Each row is where one point has got to under a steady rotation. How many ticks took it there?
The counts run from 0 to 143.
[-4.55  1.42  2.49  0.96 -1.89  1.14  0.74 -1.81 -0.91 -0.26  0.65 -0.99
  2.51  2.21  1.15 -0.62  0.76]
65
[ 1.51 -0.63  2.27 -0.03  0.74  0.30 -1.13 -5.11 -1.83 -0.81 -0.77  2.01
 -0.10 -1.34 -0.09 -2.00 -1.21]
10
[-2.25  1.61 -1.54 -1.56 -2.47  0.49  0.48  1.31 -1.77  0.40  1.02  1.11
  1.65  1.67  0.33  2.22  3.03]
62
[ 1.02  1.60 -3.28 -2.85 -1.53  0.24  2.54 -0.22 -1.11  1.44 -1.68  1.17
  2.12 -0.33 -2.36  1.11  2.98]
142
[ 1.28 -1.18  0.29  0.76  4.01  1.62 -1.00 -0.38  0.77 -1.13 -0.03  1.50
 -1.25  1.72  1.16  0.69 -3.65]
106
[-0.44  2.91 -1.40 -1.66 -0.60  0.76 -1.50  4.76  1.06 -0.02  2.13 -0.65
  1.85  0.65  3.19 -0.65 -1.02]
45
[-1.43 -3.36  1.07  0.41  1.01  0.67  0.69 -1.52 -0.72 -1.07  0.41 -1.96
  5.98 -0.03  0.20 -0.61  0.29]
136
[ 2.21 -0.26  0.63 -1.20  3.72  0.90 -1.39 -2.91 -0.27  0.33  1.55  0.58
 -0.87 -2.93  0.27 -0.72 -3.39]
22
[ 0.75 -0.95  0.74 -0.96  0.97 -0.05  0.24 -0.20  1.40 -1.68 -2.80  0.26
  3.88  0.80 -1.43 -2.87 -1.91]
127
[ 1.92  0.05  0.06  2.00  0.23  1.45 -1.71 -1.07  2.27  1.19 -2.82  2.27
 -1.99  1.13 -1.55 -1.17 -2.08]
97
[ 1.65 -0.71  2.74 -1.81 -0.26 -0.49  1.12 -5.45 -2.19  0.02 -0.20  2.07
  1.46 -0.47  0.64 -0.05 -1.61]
6
[-1.88  0.23 -3.08  0.18 -1.11  3.11 -0.87  1.68 -1.84  2.43  1.30 -3.75
  1.69  0.43 -1.07  0.24  2.21]
54
[-0.36  0.70 -0.65 -2.50  2.21  0.48  1.19  0.27  0.09 -1.67 -0.32  0.87
  5.24  1.18 -0.75 -1.96 -1.43]
131
[ 1.23  1.91  2.18  1.50 -1.65  1.53 -0.96 -2.73  0.47 -0.36  1.49  2.72
 -1.05 -0.13  2.83  4.02  2.78]
91
[-3.90 -0.23  2.63 -1.18  2.23  0.92  0.32 -4.05  1.44  1.73  2.11  1.12
  0.86  1.85  1.74 -0.64 -1.43]
77
[-2.36  1.61  0.48 -1.53  1.13  0.04  1.49 -2.89  1.32  3.28  1.32  1.54
 -0.13  1.22 -1.92  0.32 -1.32]
76
[ 1.97  2.53 -2.10 -1.48 -0.40  1.78 -0.89  3.12 -2.98 -1.48  1.98  0.21
 -0.76  0.54  1.99  1.42  1.08]
33
[-3.76 -1.72  0.04 -2.20 -2.32  1.28  0.74  1.35 -0.57 -0.70  0.71 -1.80
  3.09  1.96  0.85  0.87  0.70]
57
[-3.99  1.68  1.04 -0.10 -0.58 -0.25 -0.21 -3.47 -0.39  2.57 -2.09  0.70
  0.36  1.56 -2.87 -2.69 -0.16]
68
[-1.34  0.41 -1.48 -0.38  1.74  1.98  0.94 -4.94 -0.11  3.51  0.19  0.19
 -0.95  0.40 -2.46  1.68 -0.56]
80
[-3.35 -0.46  2.92 -2.13 -1.59 -0.69  0.80 -3.49  3.09  0.63  1.31  1.67
  2.07  1.90  0.50 -0.81 -0.80]
73
[ 1.20 -0.35 -0.49 -1.50 -2.43  1.54  0.37 -1.67  1.22  1.41  0.22  1.31
 -1.31  0.39  1.47  3.80  2.39]
87
[-2.12  1.24 -2.27 -0.29  4.06  2.94 -0.20  0.98 -1.90  1.31  1.19 -1.42
  0.91  1.14 -2.03 -2.90 -2.06]
51
[-1.69  3.57 -1.66 -1.42 -2.84 -0.28  0.45 -1.06  2.39  3.75 -0.13  0.63
  0.58  0.95 -2.25  0.74  2.45]
71
[-3.71  2.18  1.59  0.06 -0.66  1.62  1.90 -1.45 -2.01  0.20 -0.06  0.77
  1.82  3.39 -2.09 -2.63  0.27]
64
[-3.37 -1.77 -0.63 -2.20 -0.29  1.59  1.00 -0.07 -0.62 -1.03 -0.85 -1.84
  1.43  3.40 -0.77 -1.26 -2.17]
56
[ 1.25 -0.68  1.34 -1.50  0.89  1.21  0.03 -3.28 -0.83  0.82 -1.78  4.03
 -2.37  2.75 -0.35  1.28 -2.07]
89
[ 2.51  0.52 -0.10 -1.45  0.83  0.22 -2.47 -0.67 -0.01  0.55  2.38  0.43
 -0.06 -2.57  3.11  2.86 -0.25]
20
[ 2.58  0.25  1.72  0.88 -2.38  2.32 -3.31 -0.57  4.23  0.12  0.20  0.78
  0.26  0.94  2.80  1.34 -0.70]
99
[ 0.05  0.07 -2.67  0.83  0.40  1.01  2.07 -0.54 -1.05  1.56 -1.83 -1.37
  3.10 -0.84 -3.57  0.44  1.54]
138
[-0.28  0.44  0.71 -1.34 -0.69  0.65  0.67  2.25  3.11 -2.41 -0.52 -1.35
  4.73  0.78  0.53 -1.85  0.76]
128
[ 3.74  2.05 -1.14 -1.08  2.04  0.06 -2.35 -1.26 -1.58  1.55  2.12  1.18
 -0.95 -2.73  0.67  2.35  0.14]
21
[ 1.97 -0.48  3.29 -1.00  1.50  0.63 -1.97 -0.74  3.30 -1.41 -0.87  1.82
 -0.46  1.70  1.78 -0.32 -3.60]
102
[-1.72  2.63 -2.96 -0.47  2.54  2.02 -1.58  3.11 -1.50  0.99  1.81 -1.80
  0.84 -0.63  0.06  0.86  0.41]
50
[ 0.03  1.84 -2.34  0.24  3.72 -0.06  1.13 -0.41 -1.85  0.63  0.18 -0.77
  3.86 -0.30 -3.69 -0.64  0.68]
134
[ 1.14 -1.47  3.98  2.45 -1.08  2.98 -1.79 -3.62  1.18 -0.32 -0.38  2.29
 -1.43  1.29  1.85  0.47 -0.84]
94
[ 1.42  1.86 -0.68  0.44 -1.30 -0.99 -0.31 -3.89 -2.63  0.34  0.33  1.88
  1.02 -2.28 -0.33  2.67  2.57]
8
[ 2.90  1.40  0.47 -3.24  0.94 -0.54 -1.29 -3.59  0.42  0.47 -0.26  1.95
  0.13 -1.52 -0.51 -0.79 -3.75]
18
[ 0.16  4.79 -3.19 -1.95  1.76 -0.08 -0.59  4.25 -0.56  0.23  1.03 -0.30
  1.18  0.30 -1.12 -1.02 -1.33]
46
